Here is a table of points, one per row:
[-53 -35  13  33  -7 -26 -19 -28 -46  14  21 -19  15  29 -15  22  60  -4  10  15  15 -41  23  43 -52 -41   8   9 -34  40  12   0]
[ 57 -12 -33  18  23  -7 -25  26 -31 -10  -5 -11  14  -8 -67 -34   7   6 -16  22   1 -38 -17 -46 -20  -9 -18  11  72  10  20   7]
[ 14  -2 -53 -61 -85  75  14 -28  63   7  16  32 -17  -8  -1 -44 -18  13  25   1  33  36   9  -1  13   0   6  -8 -28  36 -25 -27]
[ 33   9  82 -56  -7  81 -68  -3 -35  19 -10 -38  35  15  17   6  36   4 -14 -53  38 -59 -38   0  70  77  -4  19  30 -20  27  16]
[-20  38  13 -37  43  -9  16  -4 -11  36 -10  21 -34  37  22   6  41  63  -2   2  -7  55  41  45  -8 -70  17 -31  31 -44  18  -8]
[ 19  -2  24 -73 -81  20   4  20 -25 -22 -45  11  12  20  36 -15  -8 -16  61  14   4 -28  -1  32  46  -2  -1 -25  42   8  -4  27]
[-28 -10  41  26   9  14 -25 -50  33 -20 -37  10 -35   2  55  -2  -4   8   8 -59 -24  17  27  -5  45  26   2  42  56 -26  -9 -42]
[ 10  22  59 -22  -8   2   8   9  21   9   1 -27 -30 -15 -21  13  -3  13  17   9 -29  -2  27  11 -15 -80   8 -23 -15 -38   5   9]
[ 94  29   6  75  18   6   6 -20 -20   2 -30 -29  38  30 -58 -55  88  -5  38   1  34  -7 -23 -30  -5 -32  19  -1 -15 -40   1 -84]
[-86 -65 -52 -21  17  -6 -26  49 -17  19  24  20  30  34 -16  -8  12  37 -12  20  17 -55   1  25  32 -11 -22  25 -10  26  -7 -10]
[  1  17  -7 -20  63 -67 -40   5  -4   4 -33   1  18 -21 -42 -12   8  22 -39 -45 -10   3 -15 -22 -52  54  26  -4  38   4  18  28]
[  7 -41  22  18  40   7 -52  34 -13 -12 -11 -13 -22  -3 -36 -19 -13  26 -20  48  -2  29 -45  49  12  23   3  19  69  50  33 -51]
[-32  39 -11  11  22  68 -39 -29 -12 -19   8  -8 -46  -9  26   0 -20   6 -30 -17 -73  56 -11  17  16  -6  20 -68   5 -41   6  -5]
[-34 -51  -8  58  42  83 -51  15   2  39  38 -23  47  45 -33  48  27 -52  35  29  31 -31   0   4   3  -7 -56 -26 -65  18 -14  18]
[-49   0  -1  14  63 -28 -36  20 -49 -38 -38 -13  35 -19 -22 -13   2 -13  -9  62   3 -21  57  -2 -15  20 -35  -8  41 -14  20  41]
[  7  39  -9 -23 -43 -14 -12  28  37 -12 -24  39 -27  25  27 -24 -41  27  33  -8   6  -1  42  -4  45 -14   5 -27 -29 -33   5 -11]
[  8  10   4  11  60  -1  30   4  -3 -76   5 -46   8  23  44  42 -14  16  44  51  15 -23  40   3 -12 115 -30 -31 -30 -14  51   1]
[-12 -21 -19  31 -18  43  -4 -12 -35  77  29  84  22   8  -9  -5   1 -38 -10  26   2 -25  46 -11  48 -55 -40  20 -44  51   6 -25]
[-19 -71 -28   9   2  -3  34 -95 -27  12   8  39  46  -9  93  22 -10 -76  16   5 -38  15   7  44  75  25  41  25 -40  30 -50  -3]
[-15   6  39 -30  -8 -16 -34  -4  24  -2 -24 -64   2 -39  -6  18  67  64   0  47 -53 -14  12  24 -11  -2 -16  25  16  10  17 -45]
[ -8  -9 -58  22 -41  36   8 -50 -34  21 -18  16  10  20  61  67  -9 -23 -47  22  -4  -5  -2 -13  66   1 -23  23  -4  21 -38  32]
[-18 -22  21  24 -26  20  29 -49  13  14 -14 -35 -46  38  24 -45 -51  -7  10  14 -53  68 -10 -39 -22 -30  14 -26 -32  40  15  13]
[ -2  12 -29   1 -16 -34  -4  -4  23 -52   0 -22 -53  22 -76  25  17  -3  -2  -5   0 -14   9  12  18 -37 -12 -18  -5   4  27 -57]
[ -9  21 -60  -1  47  47 -82  42 -23 -18  21 -55  17  11 -65  22  11 -10  18  47  22 -10 -33 -23  29 -36 -23 -56  20  -3  -6  67]
[ 56  22  29 -21 -28  -9 -43  -9 -64  31 -58  -9 -21  -5  16  -8 -35  68 -11 -60  49 -58 -35  -2 -69  28  65   9 104 -10  25  34]
[ 27  -3   2 -20   7  -2  22   2  28   3  16  63   7 -19  14 -11 -17  -3 -39 -15 -28  60 -47  16  28 -19  23  29   3  -1  -9  20]
[-36  45  19  64  72 -33  24  51 -47 -19  18   9  16 -15 -44  -5  34 -15  18  15  22   9  34 -19 -35  10 -33  11 -24  31  -2 -30]
[-23 -24 -52   9 -17   9  -1 -69  69  -2   9  17 -37  14  13   9 -34 -56   7  11 -41   3  10 -19  11 -22 -42  -6  41  33 -33  20]
[-11  -4  32  34 -81  -8  28  25 -12  10 -13   2 -20 -18  32  66   8 -22 -45 -24  44  39  16  10  25 -39  25 -14   3 -14  26 -12]
[-42 -23 -38  33 -10  -8  66  14 -13  46  45  52   4 -24  53  26  -9 -60   8  17 -45  31  34   1  32  19   5 -20 -44  35  24 -29]
[ 39  18  15 -40 -26 -30   2 -56 -21  -9 -40  30  42 -16  -1  -9 -15  67  19 -18  18  35  26   4  47  22   6   9 -26  25  -7  16]
[-55  -7   2 -30  30  30  25  -3  -1  37 -32  58  28 -21 103  38  60 -20  26  20  35 -29  -9   3  76  30  15  62 -19  27  24   9]
[ 81  18   3  47 -12  12  10  29  30 -42   5  46 -74  35   0  17 -43  25  19 -23  59  34  60  -8 -24 -60 -25  45 -50  -3  59 -55]
[-13 -59 -16  13   0  37  -1 -25 -61  51   8  27  13   3 -40  25  44 -69  33   0   3 -48  22 -15   6   4 -15 -22  -1  37 -16 -10]
[ 23  23  45 -13 -49 -31  20 -18  -8 -18   1  16 -10 -18  66   4   5  -8   4   5  -5  32  -6 -24  15 -17 -33  28  -1   4 -37  21]
[ 42  22   7   0  -7  -2   8 -14  14   2  36 -15 -57  15  14  32 -24  36 -25 -42 -18 -55  10  31 -44   7  36  -4  38 -10 -27  42]
[ 37   7   7  -9 -89 -31  14 -32  31 -32 -20  51  49 -84 -17 -15 -43  15   0   3 -12  11  34  -3 -12   0  42  27  19  -7 -14 -26]
[  3   2 -24   1   1  24 -43 -18 -13 -51  12 -12   1  15 -18 -15 -38 -68 -18 -17   5 -29 -14  41 -14 -24 -21  13  44 -16  37 -13]
[  3 -12  -7  11  -1   6 -28 -21 -12 -25 -16 -12 -26 -12 -70 -29   5 -18 -31  47 -32 -44 -47  -5  37 -34  19  -2 -23  13  32  27]
[ 17   6   9  41   5  40 -27 -41   2 -44  27  -6 -23 -34 -31  -5  23  21  18  38  17   3  11  -3 -40  20 -54  14 -21 -18  -4 -37]
[ 18  18  -7 -11 -50 -22 -26  -8 -32 -33  19   1 -20 -16  57  -7 -45  -8 -10 -19 -48  58   9  20  23 -29  28   9 -33  -4 -27  64]
[ -85  -82    0   10   13   13   26   -9   17  -29  -26   -7   24   11   36  -27    9   10 -104   37   62   -3   -1    7   -5   16   -1  -26  -35   -9  -13    1]
[ 87  30 -15 -12  32  38  13  -6  22  27 -21 -37  16 -15 -24  14  -6  -6 -16 -26  -1   0  15  -4 -27  -6  -4 -24 -34 -42  20 -48]
[-18  -3 -28 -20 -27  52  -4  33  -2  -6 -24 -17   5  29 -22 -27   6 -22 -10  -6  47  13 -52   0  10  37  65  16  13 -57  25  33]
[ 23 -77 -47 -35 -66  38  25 -15  74   2 -13 -19  -8 -41  64 -10 -27 -31 -47 -48 -34   1   7  -8  12 -38   2  73 -59  55 -38  11]
[ 13 -18 -18 -41   0  38  17  33   7 -23  30 -53 -20 -24 -20  -3  48  -3 -25 -17   6  23  21 -18 -39   5  50 -18 -18 -32  36  21]
[ 55  31 -10 -27  -3  -1  48   7  22  -3  35  16 -60   7 -13 -48 -11 -35 -10  39 -16 -37  30 -10 -47  37  22 -22 -37 -35 -14 -27]
[  0  11  50  -5 -14 -40  46   4  36  37 -53 -23 -62 -48  37  28 -70 -59  -3  13   6  24  -4   8 -27  26  -7  33  25   6  -3  -9]
[ -5  92 -44  -5   1   2  34   3 -52   8 -58 -33 -59  24  35  71 -22  19 -77 -12 -36 -51 -59   7 -45  20  53   2  52 -27 -20  -9]
[-15  16  21   3  25 -33   2  -6   9 -23  40 -19  -5   8 -61 -12 -54  19 -20  55  43  54   1 -34   8   5  12   7  -6   3  14  10]
[ 30  22  14   1 -37 -10   5  -7  40  -3 -24 -26  53  -7  -4 -12   3  76   6 -48  33 -32 -43  42  -1  34 -36  22  23  -5  36   9]
[ 26 -14  -7 -22 -14 -25  18  54   4   0 -24  30  28  36  73 -12   7 -18 -10 -19 -61   4 -18  33  84 -10 -35   3  25 -30  14  -1]
[  34   16  -29  -12   44  -80   32   -9  -17   17   15  -10  -19 -123   14  -19  -35  -52    6   -2    3   62   13   -9  -29  -42   74  -16    8   27  -87  -10]
[-22  23  -2 -12 -29  -8  47  -8  29 -60  -6  37  -2   9  56  -1   1   1   7 -32 -20  -1  -9  -3 -22 -41  34  14  35 -40 -21 -26]
[-99 -52  -9  20  37 -18  -7  24  32  -1  63  13  44  29 -13  46  17  -7  -7   0 -36 -18  39   8  11  -9 -18  11  11  46  -7  52]
[-11 -31  -8 -15  51  54 -16  36  53  50   0  46  16  42  49  12 -73 -32  76  -7 -61 -15 -27 -22 -44  41   0  29 -43 -13   8 -15]
[ 44  20  41  -8  22 -15   5 -62 -28 -15 -24 -37  42  17  26 -28   6  22  66   5  18 -36  -8 -20 -13 -14  23 -11  29 -45  36 -58]
[-26  24  15 -10  14 -19 -23  -8 -29 -17  -2 -61  10 -41  11   1   7  47  14   7   0 -37  36 -33  22   2  24  -2  11 -71  -8 -37]
[-68 -19 -64  13 -27 -53  34  12 -31  34 -16  21 -27  36  -3   6  70 -39  27  21 -53  -3   3  -1 -21  28 -31  21 -41  22 -55  21]
[ 25   9 -32  16  33 -14 -20   0  -8 -64 -14 -22  19  66 -27  11  42 -34   4  26  36   9  15   5  35   5  54  -4 -22  26  -2  43]
[ 17 -61 -57 -53 -32  64  20  -6 -18  15 -36 -16  72  -8 -22  17  20 -79 -40  26  12  47  26   3 -73  28 -24 -18 -35  31 -36  25]
[-78 -28  27  34  28   2   2   1 -16  25 -17 -16 -18  28 -12 -13  25 -14  16  20  20 -16   7  41  -3 -14 -24 -23 -83  33  49  -5]
[-20  19  35  -4  21   7 -22  12 -28  20  46 -51  33 -14 -18 -53  17  35  16 -18  34  -9  33 -24  -1  -1  14  14  62 -58  35  33]
[ -53  -37  -49  -32  -15  -16   30  -25   12  -18   42   -6  -25  -17  -22    6   73    5   58   -7  -26   28  -48    1    4  -10 -103    5   15   16  -19   60]
[-19 -71 -12  32 -15   4  -8  -9 -28  29  35  22 -11 -23  -4  28   7 -26  48  25  44 -11  13  32  -5  26 -16 -23 -41  69  30  -2]
[-53 -52   3   3 -40 -71  88 -19  40  33  76  37 -52 -22  35  -7 -28  -7 -17   9 -19  51  -5  -9 -18 -21 -25  12 -74   7 -82 -97]
[ 23  65  28 -20  -4   1  21  41   9 -57 -19   9  27 -22  40   8 -27  38 -16 -78 -33 -12 -20 -31 -10  55  10 -19  52  36 -66  -2]
[  98   34   24  -26    8 -104   21   52    4   53  -29   30   25   -3   89  -26  -47   36  -55  -16   -8   13  -45   -4  -61   40   16   17  -34   19  -33   41]
[ 17 -21  38  20  16 -46 -20  29 -15  23  63 -19  12 -10 -31   0  -3  15  27  13  -3 -21 -12  -7  19  33  18   5 -12  13   9 -58]
These points spread out most along one direction. Take the direction at right angles to it along which they spread out most. Then take the direction at right angles to both along which they spread out most. Go by this last direction. Where along it does each point below lie, from 0 to 99? 50 is the average, and the first point above lies past it. One standard deviation of the points above along it is 16.
[  5   2 -36  15  -4  -1  17 -29 -46  60  14  46  94  10  -4 -19  51 -13  74  50 -38 -36 -15  30 -72 -45 -22   3 -76  -1   7  -9] 58
[ 16 -16  64 -40   1 -16 -15  -9 -29 -39   8  43 -14   1 -13   7  -5  38  -9 -36  32   8 -18   5 -34 -31  17 -31 -34 -51  37  -9] 61
[-14 -23 -20   8  15 -23 -36   0  50 -31  10 -15 -30  17 -51  -9  22 -24  -9  -1 -10  -3  -8  -5  37   1  -3   0   8  -7  40  31] 53
[-43  11 -12  63  15 -36 -49  56  30 -30  78 -15 -30  -5 -35 -23  27 -61  -8  12 -25   7  -8 -42  -3 -18 -37 -44  31 -54  17   3] 73
[ 23  24   3  21  20  25   3  16  22 -11   4  14  35 -25  48 -35 -56  53 -28  15 -13  53  -1 -20  33  -1  10  16  45  35 -10  38] 42
[-53  52 -41   6  20  22 -66  56 -11   5  44  -8 -25  43 -78   3 -10  -6  -5 -37  61 -38  11   1 -25 -17 -26 -17  18 -33   5  32] 55
[ 39 -28   8 -32 -51 -32 -70 -32  34  47 -41  57  -1   9  19 -29  29 -21 -10  26  36   1 -29   2  49 -53 -63 -22 -39  57 -41 -46] 48
[-11   2  50   0  55   9 -17 -13 -14  15  31 -18 -16 -27 -60  -3 -42  46 -41   2   3  -5  11   8  53  31 -19  10   1 -32 -19 -21] 56
[ 51  31  28  33  44  35  49  -4  38  45 -29   2 -34  18  -1  32  44  -5  -2  -1  -4  35 -39  -9 -19 -37  47 -44  14  -6 -12  62] 55
[ 22  28  12 -12  19 -29  44  11   7  19  -2 -25  29  11 -46  -3 -29  54 -16 -24  50  13 -51 -12 -93  41  38 -29  70 -37   8  24] 57
[ 16  72   0   6 -18 -36   9   8  57 -13  17  -4   6 -14  -1   8 -22  27 -10 -16 -65  55  -8 -45 -49  60  -3  13   8  29   9 -36] 68
[-13 -10  64   7 -16   4  30  73 -34  -8  -3 -38 -27   4 -60  -8 -23  12  57 -34  27 -48  16  27  67  63 -11  33  43  16  -6 -41] 45
[-38  73  50 -23  30 -14 -26  28 -28  -9  13 -44  47  10 -81 -10 -11  56 -25 -40  47   1  14 -29 -34 -17  -3  -8  53  -7 -18  54] 53
[ 46 -19 -23  41  -4  58  28   4  66  -1 -72  30  -3  -2  12   8  10  39  32 -62 -10 -24 -36  -2   7 -12  -2 -11  -8 -49  -4  33] 39
